(in the rows, 128 means zero)
Each run below is a few steps of one of 7 hidden systems, one row a step.
rin, run 1:
[[110 124  66  58 100 135 107 137 124 121 188  91 111  95  88 110 122 133
  113  76 150 142 141  98 121 131]
 [109 124 124 132 124  98 120 158  98 160 128 164  94 106 103 123 165 134
   97 165 187 120  50 174 140 124]
 [120 117 223 159 159 105 141 140 185 136 112 125 164 161 148 135 124 147
  145 167 143 126 141 159 157 145]
 [143 128  94  99 111 110 129 131 158 131 117  46 146 166 135 140  88 113
  135  68  84 150 177 121 154 147]
 [141 109  38 152 100 133 123  87  95 166 128 138  69 109 129 127 137  91
   97 100 137 136  98 137 142  94]
 [156 158 182 186 161 123 159 101 125 132 118 191  98 102 139 150 167 149
  143 169 154 115 114 103 136 108]
 [148 182 166 118 145 134 133 163 128  80  92 115 180 161 147 134 113 143
  157 145  52 140 165 115  99 133]
 [109  86  65  91  99 187  99 102 116 108 161 108 136 129 129  94  90  97
  124 105  96 138 133 135  72 111]
 [102 105 124 118 134 126 136 110 118 123 176 155  73  60  81 120 171 136
  123 129 196 103  99 100 117 132]
 [111 174 185 131 146  94 131 215 129 111 100 144 161 128 123 127 165 160
  116 171 149 122 119 157 152 151]]
Rafas, run 2 (10 x 26):
[[141  96 161 172 128  78 149 129 140 154 123 109  81 170 184 145  86 149
  167 137 117 127 151 178 134 128]
 [163 122 107 193 118  91 129 121 127 138  95 104 103 163 147 143 141 112
  132  75 102 133 176  77 186 128]
 [143 159  64 167 125 149 154 102 146 134 109 143 105  83 138 134 166  92
   79 109 150 150 133 131 180  84]
 [141 165 110 128 152 163 193 104 149 102 122 157  97  56 179 156 112 126
  146 155 115 119 133 164 103 116]
 [144 127 138 156 149 159 132 143 125  56 114 153 128 116 156 122 127 128
  174 140  60 107 160  81  78 141]
 [127  89 118 153 144 169  89 124 175  81 139 137 150 111  81  80 171 100
  118 131 111 140 104  65 118 123]
 [104 114 142  89 156 122 148 137 188 103 140  98 118  77  64 115 154 115
  119 163 160 131  69 157 114 145]
 [ 87 106 169 114 136  88 135 211 138  95 121 105 127 129 138 123 119 144
  151 158 129 101 131 185 113 180]
 [125  64 116 148 112 110  76 181 161 146 131 108 154 172 156 105  97 132
  138  99 108 127 142 127 169 175]
 [146 109  56 110 111 103 116 119 143 187 115 102 119 117 105 147 124  99
   99  82 142 126  87 118 191 166]]
Pela, run 3:
[[106  86 113 193 121 197 109  90 127 117 107 175 163 137 170 103 130  84
  110 136 115 117 146 141 127 101]
 [119 125 109 120 129 169 116 122 173 120 206 151 116  74 131 106 137 161
  118 100 176 146 163  79 146 106]
 [135 194 160 112 164 113 172 179 143  78 121 144 109  71 125 144 157 160
  145 172 128 122 120 138 106 138]
 [119  73 173 136 155 151 123 114 163 114  98 140 165 141 135 123 104 105
  164 179  92  96  85 152  90 172]
 [113  62  76 103 113 154  81 118 139 110 161 106 125 115  76  89 134  97
  121  94 122 125 103  76 109 143]
 [103 154  95 107 112  94 118 212  99 129 137 131 107  96 107 116 166 143
   86 134 175 135  93 167 153 130]
 [144 115 149 130 144  76 151 146 180 177 103 108 117 135 155 163  93 138
  146 145 134 118  97 185 173 174]
 [158 104  64 145 120 130 135  97 128 119  80  93 116 130 135 146 110  71
  143  84  60 113 140  98 135 157]
 [109 140  65 143  92 170  94 156  71 135 123 183 158 122 169 110 133 118
   84 103 135 126 147 130 148 107]
 [145 170 145  91 133 128 138 137 160 176 173 155 144 101 164 155  96 193
  134 113 174 134 147 119 170 141]]
boneg, run 4, 10 rows:
[[117  85  61  73 107 127 135 119 141 129 152  73  90 106 134 132  71 106
  142  95 108 122 127 167 102 154]
 [117 114 114 144 126  86 125 159  85 108 154 148  49  87  98 125 178 143
  136 111 165 101 125  80 123 138]
 [120 143 152 176 157 141 132 169 191  93 107 149 148 103 122  97 183 120
   96 176 144 153 106 153 155 106]
 [140 126  94 112 121 103 148 141 180 161  98  74 142 139 159 153  83 113
  121 110 111 143 128 189 181 158]
 [117 109  92 147  98  83 122 150  33 125 100 121  83 151 138 142 130 107
  137  91 108  89 150 123 119 150]
 [104 107 139 208 136 173 119 125 127  90 137 193 126 108 161  99 168 119
  119 137 148 114 168 102 132  96]
 [171 182 123 123 149 153 141 121 192 166 107 152 181 106 167 157 107 142
  121 125 121 146 124 120 190 142]
 [128 144  94  73 105 127 118 148  59 143  86 128 162 145 137 151  91 112
  133 127  83  98  98 156 100 171]
 [ 73  68 117 126 109 162  94 143  93  98 188 157 116 114 145  91 118 139
  138 113 154  98 167 115  86 132]
 [157 158 137 134 138 134 101 151 171 157 174 172 135 106 120 117 154 183
  115 123 172 157 116  74 177 113]]
fivip, run 5:
[[131 118 126 139 127 118 139 105 160 198 163 157  94 102 155 140 116 155
  111 136 198 138  99 173 173 113]
 [165 163 157 155 131  54 142 166 107 117  98  86  95 174 134 151 134 150
  158 115  91 138 164 112 141 131]
 [104  98 123 144 100 169  72 116  75 135 108 151 184 192 133  92 123  98
  103 135 106 130 123 140 105 102]
 [159 126 101 136 140 142 163  48 188 185 129 123 106  99 136 155 110 106
  116 124 148 147  96 149 166 109]
 [141 211 127 134 132  88 170 165  87  91  74 106 118 122 120 158 168 121
  120 117 108 129 165 116 143 122]
 [104 120 137 158 120 191  95 146 114 100 142 182 165 145 174  82 122 136
  113 163 118 142 143 158  91  80]
 [164 113 136 114 155 135 164  51 196 135 144  89  89 112 110 139 101 120
  160 146 110 154  96 137  99 110]
 [104 177 133  94 127  94 145 156  80  91  93  99 133 119  55 135 190 105
   99 132 142 122 114 125 120 131]
 [105 110 123 152 125 153  96 190 165 125 164 170 139 115 164  80 135 156
  102 159 160 151 119 178 143 103]
 [169  95 132 131 148  92 145 125 184 117 124  72  80 139 133 137  88 128
  185 137  71 139 109 141 107 150]]
lak, run 6 (10 x 26):
[[ 99  97 126 122 138 182 106  93 132  94 119 143 170 107  67 100 169  80
  106 141 133 110  93  89 101 135]
 [128 152 101  75 140 140 152 137 207 123 178 100 113  58 110 126 124 149
  113 118 166 157 122 138 150 128]
 [153 158 111 137 133  67 133 219 111 113  99 125  79 117 134 133 142 151
  138 151  98 129  94 160 128 145]
 [131  56 137 163 144 139 107 112 151 127  77 138 152 145 121 121 125  80
  146 156  86  96  75 129 118 175]
 [141 116  98  88 126 129 134  75 180 146 143  62 139 123  82 143 117 101
  125  70 132 143 140  82 159 147]
 [121 173  62 124 104  97 143 180  87 137 105 125 103  91 144 149 149 122
   92  91 152 122 148 146 179 137]
 [138 114 138 160 144 144 143 140 131 138  92 184 138 111 207 156  91 131
  163 151  97  81 124 150 132 177]
 [153 117 163 106 136 129 107  95 121 124 135 108 160 165 104 141 108 139
  174  95  89 113 157  36 108 165]
 [ 91 137  82  94  95 153  87 151  85 133 151 143 165 114  99 107 155 122
   79  83 171 124 142  93 151 130]
 [125 143 121  97 126 141 134 154 143 171 163 174 123  89 189 142  85 178
  130 148 166 122 110 183 140 141]]
depaz, run 7, 10 rows:
[[ 94 132 140 117 136 184 142 110  94  70 113 162 166  91 136 133 134 103
  142 133 112  77 164  96  80 152]
 [136 120 113  93 126 130  82 152 120 122 168 138 138 106  78 116 150 151
  137  92 141 117 118  27 133 167]
 [151 168  86  52 120 112 111 181 149 141 150  92 131 117 104 120 105 160
  116 131 115 173  80 157 124 130]
 [ 85  94 134 104 124 119 144 169 119  99 115 104 120 125 152 123  91 117
  147 162 111 102 117 222  79 158]
 [117  47 146 165 123  96 105 135 124 129 133 112 111 163 149 127 106 125
  172  98 109  86 161  98 136 183]
 [177 128  70 145 105  91 112 115 125 194 113 105 104 159 132 147 112 119
  113  78 115 149 116 107 187 127]
 [117 158 115 132 125 124 165 110 132 175  87 139 140 113 154 158 127 104
   86 150 163 127 101 213 172 117]
 [ 93 136 197 157 141 155 147 117 123 116 113 170 181 133 178 143 126 135
  134 138 151  94 194 130 141 140]
 [148 146 110 135 109 173  88  99  84 137 151 174 159 143 138 120 129 143
  128  88 119 132 165  39 126 106]
 [139 162 102  63 119 145 110 100 100 170 154 148 137 107  75 129 135 138
   96 139 163 146  56 122 111 102]]
lak, run 8, 10 rows:
[[146 162 163 118 131  88 126 114 135 179 134 107 124 169  78 127 151 151
   99 152 166 174  82 146 150  81]
 [ 86 120 155 150 125 106 147 148 138 117  93  86 144 168 134 114 135 102
   98 156 141 145 141 227 138 100]
 [125  78 113 167 124 130 154  79 144 108 134  86  67 148 159 120  99  98
  152 126  98 139 162 168  94  90]
 [161 151 114 181 133 128 152  60 100 123 111 136  80 125 109 138 172 101
  122 115 123 144 139  78 127  71]
 [123 196 143 145 150 175 169 109 146  92  90 159 176  90 135 138 169 105
   95 152 134 137 153 129 146  96]
 [118 167 143  95 149 157 166 155 148  47 136 114 133  86 148 125 113 139
  158 149  91 127 168 145  70 129]
 [128 103 116 133 137 131 110 156 106  68 151 149  74  89  93  98 164 130
  156 143 108 110  99  77  69 136]
 [151 123 118 129 153 151 103 134 192 135 139 160 141  83  83 107 162 127
  110 159 143 143  47  94 147 136]
 [142 166 121  69 142  99 140 175 187 133 111  73 153 118  93 136 121 134
  118 144 116 156  81 168 148 158]
 [103  76  99 129 117  76 133 176 120 109  92  78  93 128 116 126 125  89
  136 124 106  97 108 179 124 179]]
Pela, run 9, 10 rows:
[[131 125 134 150 136 103 120 160 190 166 134 126 122 126 121 110 149 144
   91 156 176 169  82 179 188 107]
 [138 120 103 131 145 110 192  98 197 117 104  64  88  93 134 156 113  89
  138 116 115 132 142 167 151 142]
 [107  91  85 194 119 152 131 141  94  88  93 158 103 108 180 122 135  85
  132 119  98  88 164 135 120 136]
 [149 117 101 162 128 172  86 142 161 156 164 205 140  97 169 106 126 159
  119 124 148 136 116  91 167 122]
 [151 200 120  75 158 148 166 137 185 111 132 126 149  55 114 153 134 146
  126 136 132 141 119 105 142 147]
 [ 89 123 157  95 143 144 149 159 116  78  95 129 172 115 147 138 106 112
  152 159  96  81 137 165  84 184]
 [124  51 114 112 111 141  60 143 118 139 168 146 133 146 124  98  94 140
  157 116 110 105  97  90  95 171]
 [151 161  83  78 117 105  99 159 103 154 136 126 119 108  64 125 160 138
  100 117 145 147  59  99 144 134]
 [104 153 148  96 124  84 150 158 128 161  82  89 168 150 122 156 120 118
  102 137 149 120 113 204 169 160]
 [134  78 103 132 106  98 126 116 127 149 119  76 105 173 164 144  70 112
  157  81  88 117 168 141 136 159]]
Rafas, run 10 (10 x 26):
[[110  84 111 163  91 157  75 113  61 147 152 167 129 177 158  93 117 124
  113 115 131 130 150 129 105  85]
 [170 137 150 107 139 125 133  49 151 185 176 132 109 122  97 149 118 159
  141 115 162 146 108  74 140 109]
 [135 215 160 117 133  93 159 148  65 108  83 118 133 144  96 151 171 133
  114 150 123 139 128 137 112  99]
 [ 97 102 161 172 119 166 117 107 121 120 143 148 148 172 175  93 114 129
  119 154 132 142 168 182 104  68]
 [173 105 131 127 136 106 131  73 166 141 171  80  71 149 111 130 102 147
  170 106 110 161 136  87 112 106]
 [139 160 136 178 132  72 139 156  83 109  89 132  80 130  87 133 205 119
  111 138 138 128 112 110 148 108]
 [108 131 166 178 147 159 156 111 188 127 120 143 156 127 172 119 134 123
  105 160 158 146 158 187 160  90]
 [163 127 100 117 134 114 159 117 170 100 130  63  81 129 147 136  85 122
  169 112  65 155 155 140 100 119]
 [130  92  97 204 126 106 113 155  88  98 105 161  66 111 128 116 178 103
  133 125 117 103 120  91 129 131]
 [126 131 150 158 162 161 150 105 220 128 131 154 156  77 135 131 150 125
  110 141 169 132 132 114 183 135]]
rin, run 11:
[[155 172 155 199 142 126 162 117 128 112  77 137 137 152 182 149 137 119
  135 132  93 135 187 127 152  99]
 [178 161  84 115 122 175 125 102 128 113 140 134 127 129 169 129  83 139
  155 109  58 157 155  97  91  96]
 [137 116  90 117 131 159 127  96  86  93 135 155  84  86  94 118 144 104
  144 145 104 109  79  96  56 117]
 [ 80 136 175 138 149 157 133 157 117  61 133 171 148  88 112 104 180 130
  121 172 156 104 138 121  97 127]
 [ 97 153 152  56 130 145 115 191 160 105 165 112 184 118 134 112 102 172
  129 138 137 139 146 153 115 150]
 [100  69  94  69 110 105 109 150 143 156 149  85 117 126 108 119  92 118
  126 118 143 116  80 179 124 175]
 [ 98  68 132 172 132  90 135 126 160 156 120 122 101 114 118 133 159 102
  107 113 189 100 118 140 195 162]
 [155 181 139 152 136 100 147 147 161 167  94 128 156 135 163 166 131 143
  112 107 139 142 160 126 217 137]
 [181 146  94 130 114 126 133  91 106 178  91 124 131 168 175 162  70 120
  142 116  71 138 120 149 132 122]
 [149  85 112 182 127 146 130  55  93 120 118 153  81 129 139 136 129  95
  159 112  98  98 139  74  97 117]]
depaz, run 12, 10 rows:
[[117 123  67 103 126 196 157  89 151  86 146 122 118  68 154 123 101  95
  131 112 104 129 158 141  92 113]
 [138 123 133 107 155 118 146 124 121 113 120 155 102  66 100 160 142 129
  165 135 126  72  89  73 111 195]
 [144 156 122 110 131  94  93 222 147 114 105 108 167 142  99 116 153 144
  117 120 103 144 109  99 163 167]
 [ 97 104  66  89 105 164 119 151 164 113 137  86 154 121 149 102  86 102
  103 111 108 151 139 197 125 128]
 [113  86 125 103 131 125 165  96 121 135 134 122  97  92 159 169  80 119
  172 112 128  67 144 142 106 190]
 [161 138 125 152 123  73 102 183  93 159  94 152 123 146 138 154 139 150
  142 106 113 100 120  78 177 184]
 [128 130  83 125 104 144  92 153 150 175 107 124 188 160 145 113 114 113
   75 119 132 161 105 172 183 121]
 [ 87 127 142  85 117 161 166  70 120 148 134 120 162 123 162 157  77 114
  126 121 156 103 168 185 117 135]
 [125 139 153 138 120 110 123 136  48 142 140 186 108 123 157 156 131 164
  155 108 146  77 164  76 123 153]
 [160 138 117 129 114 133  57 154 113 183 143 174 159 163 118 104 134 162
  104 130 133 157  75  98 154 112]]
boneg, run 13 (10 x 26):
[[154 117  59 104 127 135 111 177 170 108 107  94 136 116 136 118  99 108
  136 120  57 145  94 144 123 161]
 [ 95  70  57 125 103 117 118 130  94 138 138 129  78  85 111 125 139  92
  113  93 159  92 106 130 135 161]
 [ 91 155 150 160 136 111 146 185 121 106 132 165 112  81 134 125 187 148
  102 139 194 114 156 135 167 122]
 [149 158 124 157 134 122 121 199 181 130  98 132 164 147 178 118 116 146
  119 151  96 164 123 179 169 125]
 [135  71  76 140  98 112 100 127 103 176  97 120 128 162 165 139  83  99
  134  91  96 101 117 147 153 173]
 [ 84 112 133 159 107 136 117 117  50 127 124 175 134 125 136 134 161 114
  113  96 170  78 176  88 141 137]
 [133 190 153 148 136 179 125 143 141 122 135 187 184 120 172 121 136 162
  107 148 140 153 162 122 147  86]
 [170 144 112  86 125 147 108 127 143 182 122 146 171 148 169 145  57 152
  146 142  84 138  85 150 127 154]
 [ 95  76 128  86 106 127  85 122  60 142 144 137 144 150 102 126 107 123
  143 108 133  79 114  99  92 179]
 [ 89 134 158 120 121 155  97 132 117 112 193 151 150 125  97  89 166 159
  102 121 190 143 159  88 125  90]]
fivip, run 14, 10 rows:
[[ 89 123 117 107 134 149 151 105 104  61  94  95 136 104  75 123 161  64
  120 132 108 103 131 125  80 134]
 [110 129 105 131 141 170 120 150 173 105 167 173 122  50 116  97 167 133
   97 151 177 138  99 121 139 113]
 [157 151 142  94 156 104 140 192 186  93 148 104 106  94 134 130 106 176
  173 143  94 139 122 124 109 164]
 [ 70  74 161  96 123 127 108 157  95  86 126 112 155 145 100 109 125 109
  142 144 119  83 122 143  73 176]
 [103  49 118 142 130 134 105 109 186 150 170 130 110  98  98 107 140 116
  116 112 186 115 104 108 162 154]
 [165 144  90 109 127  78 117 189 141 138 124 108 108 105 120 151 129 149
  143  86 108 122 123  77 174 187]
 [ 99 104 130 122 112 143  94 173  77 131 108 174 180 146 177 133  97 132
  140 125 109  75 141 133 121 186]
 [121  66 151 153 137 153 140  49 166 155 151 137 125 121 157 143  97 115
  154 101 151  96 164  97 145 151]
 [145 166  95 101 116 114 131 108  87 127 136 111 116 116  93 153 147 126
  126  65 126 123 169  38 144 138]
 [122 167 116  98 109 162 100 151  62 160 157 204 155 118 168 132 110 175
  115 130 151 117 130 125 118 120]]

Name the system that made each run.
run 15, 2 rows:
[[161 198  98 105 139 137 149 174 171 117  88 112 161 115 154 138 110 133
  115 150  79 166 111 175 141 128]
 [123  82  94 120 130 161 160  67 156 129 125 115 103 104 162 137  73  90
  148 138 102 114 112 186  90 130]]
 : rin
run 16 (2 x 26):
[[139  92  60 111  95 110 108  97  82 141 129  86  90 146  99 133 115  94
  134  68 102 119 129  89 119 140]
 [121 169 101 147  94 105 104 173  54 162 107 162 135 150 138 128 160 135
   77 113 159 134 129 143 171 101]]
 : Pela
run 17 (2 x 26):
[[130  85 115 113  93 137  72  92 109 185 170 114 146 197 125 103  88 139
  119  96 136 155 132 121 129  98]
 [114 148 132 116  98 107 134  90  70 197 145 128 118 160 127 142 124 143
   92 114 192 141 131 169 149  84]]
 : lak
run 18, 2 rows:
[[105  87 141 183 123 172 136  51 106 150 119 183 133 131 167 133 125  94
  121 133 156  94 147 136 129 107]
 [155 169 179 134 142 126 131  68 113 165 136 158 148 139 104 158 153 151
  130 114 162 125 144  48 157 118]]
 : depaz
run 19, 2 rows:
[[112  94 181 127 148  92 122 169 164  73 153  81 116 137  94 112 141 147
  167 122 121 121 162  89 112 166]
 [136  96  47 143 104 150  68 166 130 120 144 137 118 124 114  75 145 111
   97 109 107 157  93 107 135 109]]
 : lak
run 20 (2 x 26):
[[161 131 144 112 135 104 112 114 201 164 156  75 144 161  92 122 125 151
  123 104 141 179 127  94 176 119]
 [112 161  76 114  90 101 125 177  75 137  89  97 134 154 128 126 138 107
   81 116 121 147 125 194 146 107]]
 : lak
run 21, 2 rows:
[[ 63 132 166 128 129 123 164 154 123 102 132 129 142  98 160 142 132 134
  123 118 178  90 204 159 149 156]
 [164 128 108 151 123 163  92 146 125 134 162 188 132 118 191 121  99 171
  154 103 101 125 159  64 132 133]]
 : depaz
run 22 (2 x 26):
[[110 133 152 197 135 114 144 167 148 119  73 140 160 140 177 137 147 114
  113 132 132 113 172 158 192 147]
 [172 153  91 105 120 158 128 103 167 170 138 128 158 131 183 150  63 147
  140  89  96 150 155 114 159 131]]
 : rin
run 23, 2 rows:
[[178 147 104 176 136 144 163  70 128 112 126 140  67 106 160 143 128 120
  155 118  91 140 161  90 111  83]
 [151 142 124 168 153 132 135 109 127 123  88 171 118  91  82 132 193  94
  109 162 132 117  59  91 140 124]]
 : depaz
run 24 (2 x 26):
[[ 88 110 119 127 113  87 122 192  62  97 118 134  98 111 124 134 153 123
  136 107 140  71 149 115 124 182]
 [152  87 103 135 122 121  72 175 191 169 163 134 138 139 148 105 100 162
  130 109 131 151 108 115 180 156]]
 : depaz
run 25, 2 rows:
[[ 89 109 149  88 114 160 114  91 109 163 153 141 162 153 123 111 101 128
  105 161 166 136  94 198  92  98]
 [140 125 146 148 140  64 171 105 166 153 137  80  58 123 102 147 149 130
  124 129 174 149 120 155 165 106]]
 : fivip
run 26, 2 rows:
[[174 172 128 135 136 141 149  85  66 131  87 166 118 134 150 160 115 122
  157 152  73 115 107 112  82 111]
 [ 86 131 196 121 150 152 144  90 124  92 119 137 179 113  83 134 168 108
  128 135 162  91 153  79 115 150]]
 : lak
run 27:
[[108  70 106 145 103 135 114  76 130 183 116 113 156 162 148 140  99  89
  112  77 147 108 157 126 178 152]
 [145 177 119 113 114 112 160  89 102 194 127 143 125 114 158 183 110 143
  114  91 172 119 154 124 183 129]]
 : depaz
run 28, 2 rows:
[[173 171 154  97 123  97 129 109 113 186 112 101 148 195 137 153  83 155
  140 141 101 162 107 160 127 110]
 [123 134 128 110 107 127 147  39  67 152 109  89 135 174 109 159 110  92
  129  92 118 119 159 117 107 107]]
 : Pela
run 29:
[[159 116 163 175 158 130 159 107 209 146 129 139 118 123 193 146  94 148
  161 146 122 133 146 148 158 134]
 [165 148 114 118 129 106 122 131 102 132  64 110 162 153 108 162 125 100
  145 102  65 105 119  75 141 185]]
 : boneg
run 30:
[[136 122  99 166 118 143  87 177  84  72  97 148 129 149 126  89 155 108
  128 136  64 135 119 101  91 113]
 [113  77  91 153 130 184 130  75 190 154 155 155 127  82 154 119 115 102
  109 116 165 122 124 136 160 124]]
 : boneg
run 31, 2 rows:
[[109 118 149 154 142 198 123  89 179 126 143 168 174 116 137  97 140 115
   97 166 160 149 119 153 130  81]
 [144 184 149  77 140 110 164 126 150 105 161  75  99 128 112 130 111 162
  144 147 115 178 142 158  88  84]]
 : lak
run 32 (2 x 26):
[[102 146  86 102 107 110 135 179  98  67 156  83  85 108 119 111 143 133
  125  90 123 139 187 125 103 113]
 [162 117  92 186 137 128 123 148 158 125 147 165  53  90 145 100 153 142
  124 155 130 155  87 134 132  84]]
 : boneg
run 33 (2 x 26):
[[139 128 146  74 131  90 114 127 136 189 132 113 137 138  69 141 128 141
  117 149 163 132  41 142 144 154]
 [ 96 154 171 115 117  91 143 188 114 108 121  83 145 175 149 125 115 150
  123 142 130 145 177 201 124 116]]
 : depaz
run 34:
[[123 120 196 149 142 128 110 147  82  87 149 174 110 142 129 112 142 168
  172 166 116 104 133  92  66 125]
 [125  96 174  87 134 147  91  85 169 154 176 107 168 165  77 103 114 144
  133 135 149 151 101  98 111 124]]
 : fivip
run 35:
[[118 123  40 146 115 137 144 157 167 107 123 108  94  70 150 118 140  95
   94  99 133 144 145 159 169 120]
 [158 160 108 139 151 142 169 118 175 155 122 175 100  58 166 154 121 142
  128 159 145 131  85 161 154 125]]
 : rin
run 36 (2 x 26):
[[100  95 127 109 118 137 109 151 168 174 146 129 156 134 148 111  97 137
  100 152 167 142  89 215 155 132]
 [116 110 152 118 103  54 106 172  88 174 139 101 118 181 133 145 109 161
  139  93 154 112 151 133 163 168]]
 : boneg
run 37, 2 rows:
[[103 134 156 138 137  85 135 160  74 109 118 151  90 100  79 130 196 130
  118 147 174  93  99 114 125 144]
 [100 132 157 157 145 142 136 175 200  82 124 110 163 129 143  93 148 128
  103 157 136 162 157 180 147 105]]
 : boneg
